In the rows, 128 means zero.
The rows below come in pairs that one turn or mirror swaps. Which row does each named row swap with?
The rows were stretched afterwards, more along some directions than others.
j185: [145 136 131 118 103  82 154 127 116 120 109 127 118 113 128 131 126 124
 143 117 139 108 127 130 149]
j504: [128 137 160 122 128 147 132  94 170 145 137 131 104 121 117 146 115 143
 103 121 116 127 100 129 137]
j695: [125 126 119 138 104 117 122 107 147 178 121 133  76 135 141 119 123 119
 143 139 118 131 123 138 148]
j799: [114 154 121 126 139 113 125 108 148 134 136 137  85 143 140 115 123  82
 126 120 119 119 129 117 149]
j498: [113 141 107 127 109 105 143 101 138 143 118 115  96 129 139 119 117  89
 144  95 125 122 123 131 169]
j4: [138 123 145 172 107 113 164 117 110 123 111  91 111 137 155 109 148 130
 132 124 119 126 121 122 167]
j334: [118 120 159 136 102 106 126 120 129 127 110 139 111 156 129 114 138 123
 126 136  93 117 123 124 126]
j727: [113 142 119 114 143 135 150 126 134 109 135 118 144 123 125 139 123 136
 107 147 110 105 129 108 126]
j540: [107 156 180 126 103 137 144 124 153  92 134 128 145 125 113 130 125 139
 128 105 128 122 131 139 111]
j763: [145 145 138 127 113 116 104 124 117 137 130 123  89 128 151 111 116 111
 121 114  88 142 125 121 166]
j443: [105 153  99 124 120 114 127 150 117 143 119 125 126 109 138 141 129 139
 117 154 105 108 143 125 131]
j170: [136 155 170 145 122 142 142 109 162 134 140 108 130 131 126 140 115 144
 117 131 143 115  94 137 137]
j468: [114 155 137 131 132 131 143 100 149 142 141 108 136 129 130 158 102 113
 123 108 145 129  91 148 145]
j313: [118 122 114 112 130 134 126 122 142 106 133 144 116 122 120 114 134 135
 114 137 112 120 147 111 132]
j619: [123 128 148 148 110 141 135  81 152 141 124  98 107 129 108 153 111 148
 162  93 137 136  91 158 137]
j273: [145 122 145 129 124 116 123 117 141 114 133 130  98 155 154  95 138 113
 114 139  83 121 114 109 153]
j896: [ 96 158 135 128 136 118 135 126 143 164 138 119 118 146 143 128 101 106
 123 147 159 110 125 137 126]
j731: [117 137 138 114 113 123 142 128 122 120 125 151 126 103 122 147 147 138
  91 137  92 119 122  93 122]
j337: [105 140 147 139 119 127 139 121 152 102 142 128 141 118 142 115 145 139
 112 133 122 125 119 105 142]
j56: [129 135 126 125 100 112 122  85 136 149 134 117  92 153 130 121 117  94
 140  95 109 126 106 138 161]
j965: [ 97 144 124 142  89  96 131  94 164 157 117 132 105 149 136 124 120 102
 135 135 126 117 102 156 168]
j704: [103 110 146 132 126 109 133 123 149 134 105 131 112 157 130 109 133 127
 118 149  99 123 122 121 136]
j696: [141 107 156 160 138 154 160  91 136 128 132  96 109 130 110 146 122 139
 138  88 145 143 106 141 148]
j188: [122 134 166 133 110 152 135 128 171 121 126 134 124 142 105 126 111 145
 122 117 119 113 118 135 116]
j600: [103 142 159 147 129 157 143 115 145 111 133 102 138 160 129 117 123 135
 125 141 108 118 134 134  99]
j314: [139 138 133 142 134 115 158  87 149 138 130 100  86 125 154 109 142 122
 114 132 100 138 103 116 174]
j228: [122 121 164 124 101 119 137  62 161 138 117 145 109 119 109 145 126 109
 114  93 124 133  88 121 140]
j709: [128 120 156 147 130 135 159  94 126 123 129  97 122 141 114 143 132 143
 127 127 129 128 111 120 121]
j832: [148 148 121 119 114 119 115 138 150 131 131 148  87 115 134 112 121 135
 132 145 103 116 136 115 121]
j370: [122 127 156 123 126 155 149  91 163 134 119 116 116 124  90 157  95 142
 135  91 153 117 104 151 116]
j825: [134 138 156 147 140 151 155 125 127 126 143  97 105  98 137 144 113 163
 126 135 135 150 127 138 142]
j970: [106 113 150 148 104 157 144 116 149 130 134 144 131 121 136 122 156 135
 105 136 111 141 119 102 114]
j231: [142 145 155 119 116 112 112 142 144 104 117 142 123 109 121 108 113 162
 125 147 119 105 135 120 153]
j932: [138 169 168 158 122 145 144 144 125  83 141 106 131 112 136 125 135 157
 118 142 109 122 141 118 125]
j776: [119 147 151 149 116 109 140 143 136 110 124 118 150 151 128 121 120 128
 133 143 141  94 126 129 140]
j391: [126 160 156 152  98 146 142 135 119 148 111 114 131 119 122 124 123 150
 117 133 142 101 138 127 114]
j54: [ 84 168 134 109 133 128 132 117 151 109 150 132 127 149 126 127 130 105
 103 145 103 110 131  98 120]
j48: [132 139 146 150  86 129 152  89 148 139 145 102 127 118 116 137 127 143
 148 100 167 122 108 147 122]
j322: [142 109 170 145 129 161 148  93 143 127 131 125 109 138 111 126 127 129
 110 100 125 138 110 115 115]
j125: [136 118 157 139 126 135 145  74 156 124 129 100 116 124 115 136 109 134
 141  76 143 134  93 146 142]
j684: [127 153 138 105 113 108 113  86 163 134 131 144 104 122 127 133 101 100
 134 103 118 123 103 123 164]
j864: [119 135 150 140 129 160 152 103 129 130 122 105 124 162 114 124 128 120
  99 111 128 103 132 128 106]
j192: [133 144 108 138 137 119 127 114 138 110 138 127 118 126 128 144 112 120
 157 117 132 133 107 145 152]
j6: [147 144 152 153 116 137 150  76 147 139 137  93 105 117 125 153 122 152
 118 114 124 132  82 154 151]
j530: [136 125 166 122  93 132 118 111 145 115 136 149 114  89 118 121 134 154
 122 116 119 131 122 105 139]
j324: [124 126 157 142 115 136 136 144 118 107 114 120 134 147 124 112 130 140
 128 139 118 121 133 118 114]
j74: [116 164 168 121  91  93 144 100 171  94 128 128 108 141 125 114 122 102
 124 107 116 105 115 135 172]
j545: [141 130 157 150 101 136 140  72 140 157 119 102 108 137 120 144 105 119
 151  82 140 134  96 149 149]
j446: [125 133 111 124 141 139 140 132 120 139 137 118 111 104 135 135 144 155
  99 151  95 134 129 100 117]
j491: [143 133 138 153 119 104 138  99 133 137 119 102  93 132 150 132 110 117
 159 119 125 150 105 160 172]
j269: [120 144 164 132  82 111 130 108 130 154 111 131 107 151 129 109 125  96
 117 110 128  94 121 118 143]
j37: [112 162 111 110 116  95 137  96 145 148 110 126  92 127 125 151 110  94
 130 110 119 101  99 126 167]
j681: [131 156 161 164 132 138 168  95 130 112 110  96 117 155 121 155 113 101
 130  91 129 121  93 155 148]
j55: [121 137 120 111 127 123 111 120 151 126 143 159  91 143 135  96 126  92
 116 130 100 125 137  99 134]
j126: [107 105 141 153 119 132 147  84 178 148 137 115 124 131 133 111 138 143
 139 129 136 150  98 134 148]
j512: [134 150 141 148 105 120 121 127 157 131 137 125  99 125 148 109 125 137
 149 154 119 135 124 137 157]
j201: [128 120 159 148 123 118 143 124 125 127  97 102 126 136 121 141 119 156
 124 131 110 113 118 150 141]
j533: [132 104 156 135 103 106 122  99 135 163 104 144 121 120 126 133 117 117
 121 108 142 135  97 120 146]
j622: [122 158 140 107 135 133 126 151 126  95 134 143 137 117 127 122 131 135
  95 150 106 110 134  88 106]
j914: [117 164 101 103 127 131 121 118 147 142 135 123  86 133 123 128  97 107
 145 115 124 108 134 141 129]

j185 swaps with j540
j48 swaps with j74
j825 swaps with j896
j776 swaps with j932
j54 swaps with j709
j313 swaps with j864
j322 swaps with j55

